In the rows, 128 means zero.
name the system of each run:
trace 1, z73 (11 x 20):
[[164 166 122 113  85 120  95 113 137 141 156 119 120 175 130 174  93 112
  198 143]
 [116  65 128 142 102 136 102 138 100 208 138 108  91 112 140 122 110 149
  163 102]
 [114  76 148  80 126 123 154 118 104 110  86 106 138  90 130  94 169 162
   93  86]
 [153 166 135 113 179 162 158  70 144  96 100 141 147  91 120 155 137 119
   87 166]
 [136 171  97 157 111 141 149 168 133 109 186 137 127 122 146 156  66 104
  106 174]
 [ 81 121 113 156 129 134  82 190 115 119 160 152 125 140 114  82 109 108
  171  84]
 [ 89 111 185 151 140  85 142 118 157 128  99 142 116 166 130 104 184 158
  159  98]
 [187 151 121  82 133  78 133  67 125 133 108 122 105 161 127 180 150 154
  127 121]
 [154 121  80  86 115 146 107 119 132 201 152 107 111  81 140 146 107 115
  128 179]
 [100  90 150 112  82 171 142 163 119 133 133 111 174  82 138  90  94  99
  115  96]
 [109 133 160 185 184 153 152 108 116  92  97 151 144 122 115 104 131 125
   81  77]]
trace 2, z73 (11 x 20):
[[136 130 116 115 155  64 106 177 141 200 148 153  96 160 152 150 121 134
  112 148]
 [159 137 130  74  92 107 102 150 140 168 145 108 164 116 122  77 169 106
  151  86]
 [123 115 147 156 115 151 153  40 160 179  93 109 141 125 124 105 124  98
  108 106]
 [130 112  90 129 135 126 147 133 105 123 107 101 134 162 152 168 104 126
   27 120]
 [145 132  78 137 159 159  86 190 131 124 130 147 168 106 109 127 174  97
  106 155]
 [135 130 165 186  74 115 146 142 160 106 128 149 170 148 104  86 125  95
  154 166]
 [140 133 142 168 138 108  87  96  85 117 109 106 111 217 111 117  88 135
  133 110]
 [128 102  98 130 138 131  94 147 120 155 124  70  93 151 150 146 199 179
  133 159]
 [160  90 118  88  62 151 132 114 126  98 103 121 164  94 108 157 163 126
  168 146]
 [141  94 171 154 138 157 133  92  93 133 100 145 123  96 111 128  55 130
  121 175]
 [121 145 141 131 153 138 136 177  80  78 158  84 111 123 153  98 108 172
   87 138]]
trace 3, z26 (11 x 20):
[[134  98 145  93 137 159  99 181 120 191 114 139 166 109 150 161 114  98
  113  86]
 [134 140 131 193 153 117 165 140 133 136 123 151 146 127 127 109 159 113
   72  50]
 [122 175  68 135 148 107 119  90 149  91 122 124 133 185 110 107 125  93
   77 153]
 [126 149 123 121 114 136  97 155 180 174 143 111 141 169 155 166 126 103
  152 196]
 [173  84 135 173  73 103 109 173 108 169 130 128 138 149 117 142 154 135
  162 103]
 [125  70 114 169 136 123 124  83 107 132  78 126 126 124  84  67 160 135
   97 134]
 [139 136 140 107 139 159 145 106 130  99 101  69 150 128 149 133 135 145
   70 202]
 [172 154 116 160 126 199 113 154 107 125 156 111 138 107 139 198 109 129
  148 144]
 [ 86  97 115 216 108 139 138 172 110  96 154 165 113 118 111 107 100 127
  147 120]
 [ 85 118 162 120 160 108 100 138 114  59  94 136 133 178 109  84 132 146
  138 152]
 [157 175 187 118 155 130 133  97 150 125 130 107 110 127 143 146 167 171
  180 169]]
trace 4, z355 (11 x 20):
[[ 85 140 115 139 128 145 129  93 101  43 126  79 110 167 125  97 107 153
  117 131]
 [ 94 147 134 109 145 165 116 139 139  99 143 103 101 146 165 190 122 162
  168 178]
 [148 100 130 139 100 111 140 184  98 101 157 167 101  92 124 170 118 164
  176 156]
 [122 107 139 104 136 104 118  97  84  91 123 169  99  91  85  76  96 145
  174 113]
 [ 96 164 180  74 135 117 175  86 140  90 137 102 111 120 156 102 110 159
  135 107]
 [125 166 104 102 119 147 156 130 144 126 172 126 102 110 164 198 135 141
  156  73]
 [ 87  93 100 125 124 115 149 146 149 158 143 207 102  75 126 154 111 112
  148 112]
 [129 119 153  59 146  77 141 138 120 121 103 185 153 108 114 101 108 111
  100  91]
 [158 205 169 109 162 109 144  95 164 151 141 134 143 127 136 103 148 111
  129  75]
 [115 151  84 155  84 112 161 123 181 175 166 118 123 148 153 134 138  94
  117  79]
 [102  74  86  96 121 124  94 138 149 199  97 149 143 143 131 152 134  86
  112 111]]
trace 5, z355 (11 x 20):
[[135 148 159  56 142 137 110 105  90  72 118 114 147 105 109  75 105 132
  144 109]
 [110 184 183 156 132 157 175 100 163 112 156 108 115 131 164 148 123 147
  161 101]
 [ 98 113  56 134 109 111 144 151 123 123 162 150  80 137 145 187 118 138
  128  86]
 [ 95  92 127  62 158 108 104 144 143 149 108 193 122  84 115 120 127 119
  151 158]
 [184 155 200  96 110  88 174 127 128 108 122 152 169 108 121 108 126 125
  122 103]
 [143 187 109 154 138 129 131  70 135 161 161 114 101 139 131 110 115 112
  137  49]
 [ 48 101  87 118 105 128 151 145 179 169 140 115 117 132 169 127 136 113
   96 118]
 [156  98 124  75 136 132 104 164 131 143  84 166 179 123 123 189 164 103
  119 118]
 [188 147 163 182 159 102 146 108 134 162 116 178 140 104  97 100 132 112
  108 144]
 [129 160  86 140 109 107 125 114 121 125 151  82 135 166 124  52 106  99
   78 102]
 [ 81 128 135 120 128 179  86 134 171 165 116  79 150 173 160 141 153 107
  150 135]]
trace 6, z796 (11 x 20):
[[148 134 133 149 136 161 117  85  77  86 105  66 129 154 119 110 140 155
  111  75]
 [ 84 123  84 155 157 163 146 108 162 111 129 122  94  98 139 144 185 154
  123 182]
 [139 117 114 104  85 146 124 183 113  75 138 151 160 119 128 192  96 113
  149 163]
 [132 125 182 160 162 130  91 127  95 146 134 166 105 115 104  94  71 133
  179 139]
 [127 159 145 130 111  87 165 129 111  86 167  81  97 140 147  71 135 176
  122 103]
 [124 158  91  80 143 161 107  66 150 108 118 113 117 129 123 165 176 134
  171 110]
 [ 98  93 129 121  91 127 169 139 164 159 139 164 105  93 157 189 105 131
  153 162]
 [156 110 151  83 134 120 120 148  63 123 123 153 139  98 116 124  59 124
  112  78]
 [107 172 160 141 175 120 151  97 158 137 142 134 118  91 123  36 140 125
  119 112]
 [126 190  98 114 107 124 163 119 169  94 150 105 146 176 155 169 144 109
  107  90]
 [108 108  89 117 165 124  84 125 147 188 114 180 103 142 128 190 127 110
  149 123]]
trace 7, z796 (11 x 20):
[[144 142 192 170 191 163 111 140 110 158 123 145 121 116 140 149  84 134
  128 161]
 [148 158  92 165 111  98 142 183  97 102 190 111 106 118 129  81 140 153
  116 101]
 [ 90 141  92 103 126 139  84  82 148  83 111 127 133 167  94 105 154 108
  184 119]
 [104 106 184 126 115 113 160 127 160 145 114 128 106 153 171 194 125 164
  152 176]
 [206 112 116  96 131 122 117 142  58 143 135 133 116  80 118 160 117 157
  122 103]
 [ 97 128 115 133 115 142 141  91 148 132 146 132 126  64 104  31 121 106
  138 137]
 [ 89 162 161 121 114 165 159 117 147  77 123  93 158 173 165 153  97 114
  108  94]
 [127 139 114 151 206 133 114 146 128 154 130 175  89 121 138 192 153 150
  129 108]
 [140 118  89 104  86  56 144 175 130 112 158 176 127 110 105  96 131 118
  130 143]
 [141 149 177  87 124 124  89  74 135 140  98 118 158 168 112  93  92  94
  161 123]
 [128 135 161 162 138 122 166 115 149 192 140  79  91 135 181 142 149 167
  105 109]]
trace 8, z980 (11 x 20):
[[152 163 142 143 123 174  90 182 137 147 160  75 169 127 145 103 145 110
  139 162]
 [105 100 114 214  70 150 141 121 136 106 129 117 130 151 114 125 153 126
  166  95]
 [103  75 107 123 154 107 113  99  91  97  76 155  89 162 108 164 116 157
  117 134]
 [174 141 152  76 170 124 110 164 114 120 125 139 139  90 129 146 141 149
  126 208]
 [174 167 148 176  90 163 135 126 134 127 169 123 156  87 108  92 111 102
  170 141]
 [ 77 110 125 174 107 145 128  83 104 108 134  93  87 170 129 105  79 142
  144  89]
 [ 89 114 123  75 179 134 114 144 110  84 106 119  99 136 148 168 167 181
  129 119]
 [160 157 139 116 153 125 149 138 161 123 140 197 137  57 113 148 166 124
  163 159]
 [145 158 147 152  97  99 153 101 124 134 163 155 122 124 112  84  41  96
  139 126]
 [ 94 144 140  93 142 129  94 124 102 135 139  60 108 176 158  86 107 147
  126  80]
 [107 130 117 108 136 139 149 135 169 128 131 115 120 109 153 151 229 161
  149  99]]
trace 9, z26 (11 x 20):
[[124 138 146  91 158 105  80  85 144 119  99 147 134 143  91  75 146 121
  174 174]
 [155 137 187 107  88 115 162 104 146 171 141  74 116 120 168 135 126 160
  147 153]
 [157  93  74 114 108 150 111 109  67 143 134 110  98  91 118 152 119 148
  136  71]
 [ 58  87 114 127 143 163 165 136 148 112 111 158 142  66 131 107 131 111
   83 128]
 [147 174 171  99 160 126 138 155 117  71 114 143 173 161 139 160 101 113
   91 112]
 [143 200 121 179 176 119 113 118 152 165 175 156  91 138 131 128 120 120
  160 122]
 [ 97 121  85 125  60  72 129 151 143 116 167 112 109 165 128  83 127 127
  154 130]
 [112  78 150  73 124 131  76  97 138 158  69 126 145 153 115 136 156 120
  173 123]
 [171 106 169 137 126 105 191 109 136 171 106 124 122  92 150 156 163 163
   89 125]
 [179 136  58 118 135 142 118 114  76 115 142 121 130  84 101 115 103 111
   76 120]
 [ 60 136 126 148 133 195 127 154 165 137 144 116 157 114 151 108  92  82
  108 146]]
trace 10, z833 (11 x 20):
[[165 170 178 109 137  74 135 100 139 160 148 105 101 123 133  73 138 158
  150 153]
 [146 147 102  85  58 141 136  88 129 140 159  60 123 126 148 131 122 130
  158 100]
 [ 79  72 116 106 119 180 131  94 135 156 100 137 121  95 139 180 118 121
  149  94]
 [112  92 138 116 168 104 169 168 108 114 113 188 121  83 136 154 122 147
   74  98]
 [153 196 123 130 185 119 131 143 132 114 156 162 141  89 112  73 128 105
   99 113]
 [ 98 189 131 153  97 120 140 126 192 138 170 112 145 169 146  88 111  84
  143 131]
 [105 113 106 116 105 106  84 128 139 161 116 118 120 215 140 165 130 114
  158  83]
 [141  64 118 117 135  91 116 136 130 180  89 150 113 113 117 142 204 155
  135 124]
 [200 116 116 103 103 107 160 117 114 128 113 141 162  74 104 116 136 117
   80 156]
 [143 156 135 149 137 189 128 104 131 162 136  93 155 110 139 117  68  86
   82 152]
 [ 73 122 106 186 125 171 129 175 126 114 145  91 128 167 165 148 120 127
   92 100]]
trace 11, z338 (11 x 20):
[[ 79 125 162 184 116 121 168  80 161 106  98 128 136 183 130 110 120 115
  113  90]
 [131 127  86  93 171  91 124 110 128 129 100 132  97 171 141 190 152 152
   80 147]
 [158 126  91  90 118 131 102 193 137 154 159 146 140  72 121 133 168 122
  153 169]
 [150 118 172 176  72 140 131 133 125 146 134 136 173 121 106  83  83  85
  152 117]
 [108 123 148 165 166 132 132  68 114 149  93  86 104 176 141 108 113 143
   76  99]
 [118 131  68  92 146 137 134 141 134  91 126  95 116 127 146 160 205 162
   99 138]
 [144 122 109 131  94 150 120 163 144  98 135 187 164  97  98 167 130  93
  177 173]
 [139 108 184 177 135 114 119 143  98 164 127 149 126 140 124 103  46 120
  120 148]
 [132 140 137 123 165 115 107 116  92 130 127  63 105 153 137  69 158 169
  103  82]
 [103 143  97 120 103 151 143  97 173  76 128 111 129 127 125 144 201 138
  172 143]
 [137 102 126 128  91 130 141 126 130 125 119 171 128 130 128 213  69 115
  151 178]]
trace 12, z980 (11 x 20):
[[116 180 153  68 139  89 101 149 144 122 152 125 147 152 128  55 117 105
  140 116]
 [139 165 153 126 101 101 134 100 176 167 141  97 128 165 146 116 179 133
  171  83]
 [135  98  73 113  96  87 159  89 127 171 131 130  84 120 137 162 145 147
  114  72]
 [110  86 107  51 144 126 135 129 131 178 107 139 130  75 145 130 113 114
   73 135]
 [139 149 175 128 130 158 158 155 163 155 121 120 194 106 152 119 126  86
   75 126]
 [125 152  98 215 126 136 136 137 142 137 139 118 145 181 130 117 129  92
   77  87]
 [ 82  93  61 133 119  94  97 160 137 117 116 124 117 198 128 133 149 122
  104 147]
 [156  90 140  85 110 104  92 162 137 138  86 154 168 146 111 164 173 118
  157 168]
 [212 104 166 172 102 114 129 118 107 177 111 133 144 115 103 124 125 129
  133 159]
 [147 102 100 156 103 159 122 101  73 123 127  58 119 124 119  90  97 144
   87 147]
 [ 83 105 111 128 139 217 105 126 125  93 105  78 139 124 142 155 148 137
  131 162]]
trace 13, z833 (11 x 20):
[[119 171 132 113 168 109 140  85 111  61 129 108 115 131 111  55 128 148
  100 131]
 [114 198 133 108 129 149 138  99 181 110 160 102 115 146 158 158 139 133
  171 163]
 [121 108 123 123  84 124 112 158 118 142 158 150 103 140 139 189  99 138
  207 103]
 [106  61 151  96 139  98 113 133  94 150 103 159 108  90 106  80 129 149
  149  90]
 [146 154 159  74 144 103 181  87 140 108 111 117 142  94 134  90 151 141
   77 113]
 [149 204 101 126 135 163 154  89 159 147 169 116 122 112 152 170 104 102
  122 112]
 [ 65 104  85 146 106 144 117 178 148 164 167 152 110 126 152 149  95 101
  148 101]
 [ 96  88 143 100 153  91 101 174 120 119  92 175 154 147 111  99 155 116
  120  76]
 [178 166 162 134 159  73 155  92 160 149 104 146 144 137 114  99 180 128
  100 127]
 [177 170  69 131  86 111 136  97 149 171 168  95 117 142 136 137 112 103
  112 154]
 [ 97  78  89 116  95 183  83 156 131 180 125  99 146 130 145 147 115  96
  135 134]]
trace 14, z338 (11 x 20):
[[139  87 175 167 134 138 112 186 128 171 115 167 136 123 135 180 114 130
  155 170]
 [176  97 137 157 124  91 118 138  56 134 127 116 111 118 101  70 122 161
  109 103]
 [105 150 120 121 141 156 112  62 142  91 115  80 126 125 110  59 157 136
  139 157]
 [123 149 143 132 100 167 151 125 151  91 132  97 136 158 164 213 119 139
  146 171]
 [133  88 110 142 152 144 101 164  74 137 131 174  96 104 122 189 100 146
  152 107]
 [100 103 156 114 135  99 137 158 101 103 137 149 118  81 112  35 117 149
  128 132]
 [151 198 179 107 136 117 132  72 144  84 122 108 151 167 118 101 125 124
  149 123]
 [115 160 110 149 135 137 139 104 158 163 162 115  70 149 165 196 129 152
  161 130]
 [103  71  81  80  82 115 122 170  96 133 145 141 110 102 135 149 108 134
  145  91]
 [114 107 189  85 150 128 134 115 140 136  91 175 164  78 109  81 122 103
  135 108]
 [173 195 167 148 145  96 191  90 149 133 145 120 122 130 146 121 123 138
   83 118]]

runs to name:
trace 15 (2 x 20):
[[132 119 138 111 124 136  93 109 116 125 118 152 152 104  87  62  71  85
  146 177]
 [136 155 206 146 113 149 127 115 122 118 127  58 139 180 159 123 107 150
  148 133]]
  z980
trace 16 (2 x 20):
[[140 123 102 115 142 154 124  83 123 131 111 163 108 106 117 205 147 132
  168  71]
 [113 110 145 124 157 100 163 151 119 156 147 172  83  71 146 128  83 152
  103 167]]
  z980
trace 17 (2 x 20):
[[ 98 134 149  98 176 116  96 172 140 148 109  98 156 172 155  85 145 119
   75 127]
 [178 172 129 163 112 148 138 124 165 133 129 107 173 148 130 150 199 108
  131 102]]
  z73
trace 18 (2 x 20):
[[ 82 165 106 142 163 149  90 145 124 134 161 106 108 160 143 100 135 125
  144  51]
 [ 88 106 115 139 112 102 162 122 186 141 113 150 115 137 138 157 207 140
  147 103]]
  z73
trace 19 (2 x 20):
[[184 124 126 140  92 134 106 143 130 104 125 150 151 128  99 173 160 126
  192 185]
 [151  94 160 153  87 116 112 111  84 139 132 123 104 125 105  96  65 145
  171 170]]
  z73
trace 20 (2 x 20):
[[114  93  94 180  91 131 102 145  97 150 136 111 115 179 130 138  54 110
  112 142]
 [ 93  78 124 127 168 146  78 164 102 119  86  98 131 148 125 101 180 155
  109 139]]
  z833
trace 21 (2 x 20):
[[132 138 153 155 169 178 110 109 156 116  78 118 164 158 130 169 179 120
  117 162]
 [172 124 115 207 106 106 150 158 107 112 149 143 105 149 123 180 120 150
  125 170]]
  z833
trace 22 (2 x 20):
[[161 136  97 101 150 133 122 148  93 145 164 121 110  42 119  78 148 146
  118 104]
 [ 80 143 129 116  96 179 156 103 147  91 139 111 167 103 131  86  97  87
  120  89]]
  z26
trace 23 (2 x 20):
[[162 177 158 121 122  89 159 106 143 114 136  73 134 156 143  81 138 145
   92 170]
 [149 154  83 142  86 179  93 123 125 151 167  67 124 145 142 151 130 118
  171 113]]
  z355
trace 24 (2 x 20):
[[141  94 157 102  92  83  84 124 116 131  91 144 143 200 108 144 119 121
  178 129]
 [157  96 165 120 148 112 126  92 128 203 107 112  90  94 136 122 158 173
  144 160]]
  z338
trace 25 (2 x 20):
[[ 86 109 119 101 149 178  85 184 108 124 148 131 135  81 132  95  94 120
  144 162]
 [105 137 213 144 127 134 154 158 129  73 112 131 170 148 136 105 136 134
  136  84]]
  z833
trace 26 (2 x 20):
[[158 150 161 104  78 138 152 162 132 134 161  87 142 137 176 186  94 138
  139 147]
 [127 104 114 156 153 162 100 118  91 156 126 159 107  98 108 139 121 124
  161  42]]
  z338
trace 27 (2 x 20):
[[130 118  83  99 115  88 139  73 127 126 131 175  99  88  91  95  91 113
  132 173]
 [116 147 172  50 141 140 123 155 141 159 137  91 151 120 176 121  91 121
  106 155]]
  z833
trace 28 (2 x 20):
[[156 121  85 109 128 143 118 113  95 131 146 184 117  59  93 144  78 106
  150 129]
 [ 64 117 175 125 145 121 148 163 139 136 147 134 116  99 151  58  84 134
  114 155]]
  z73
trace 29 (2 x 20):
[[130 127 168 150 202 144 149 162 139 156 114 180 139  80 140 143 136 126
   85 140]
 [155 184 111 174 121  98 151 171 118  95 179 134 144 137 120  80 112 108
   89 106]]
  z833
trace 30 (2 x 20):
[[ 83 138 172 112 171  94 137 135 139 118 134 173 111 104 122  65 139 142
  154  77]
 [128 183 148  60 127  84 157  72 149 103 135 114 116 143 137 105 130 140
  138  94]]
  z26
trace 31 (2 x 20):
[[ 92 175 136 129 197 133 115 111 157  72 107 158 139 169 118 126 128 109
  116 159]
 [147 158 135 141 130  83 121 199 139 137 168 133 106 175 159 175 138 154
  149 161]]
  z338
trace 32 (2 x 20):
[[175 151 134 107 102 164 126  67 100  94 109  88 146 148 122 171 116 130
  145  85]
 [ 71 108 109 153 165 175 153 116 143 141 140 150  80  71 149 166 125 150
  129 145]]
  z338
trace 33 (2 x 20):
[[ 73  73 131  95 142 153 121 128 152 116  74 136 148 112 128 126 149 125
  109 195]
 [214 147 180 135 134 123 142 169 102 108 118 137 166 119 126 171 135 141
  112 156]]
  z338
trace 34 (2 x 20):
[[153 160 164 201 113 127 123 103 133 171 159 108 112 148 125  85  83 117
  154 146]
 [102 119  85 131 113 128 115 127  96 114 143  53  94 173 151 114 143 164
  111  75]]
  z796
trace 35 (2 x 20):
[[180 177 146 149 122 167 157 104 139 164 165 113 118  94 155 184 113 133
  148 124]
 [ 96  94  59 142  91 123 150 137  98 128 168 139  92  87 123 105  84 123
  110  93]]
  z73
trace 36 (2 x 20):
[[107 170 132 126 149  93 112 181 124 124 180 111  92 158 156 101 152 161
  154  80]
 [ 92 109 102 109  85 105 131 116 175 125 129 149 114 133 121 137 191 133
  201 126]]
  z355
trace 37 (2 x 20):
[[115 121 128 116 126 144 105 206 115 145 172 112 105 122 168 167  98 150
  154 176]
 [129 101 167 137 111 148 102 170  84  93 125 132 157 112 105  87 142 134
  177  69]]
  z833
trace 38 (2 x 20):
[[137 104  73 112  92 116 161  71 140 162 107 130 128 129 129 164 111  99
   79  90]
 [116 115  95  89 165 156 132 145 147 172 115 139 155  79 144 133 136  94
   54 136]]
  z338
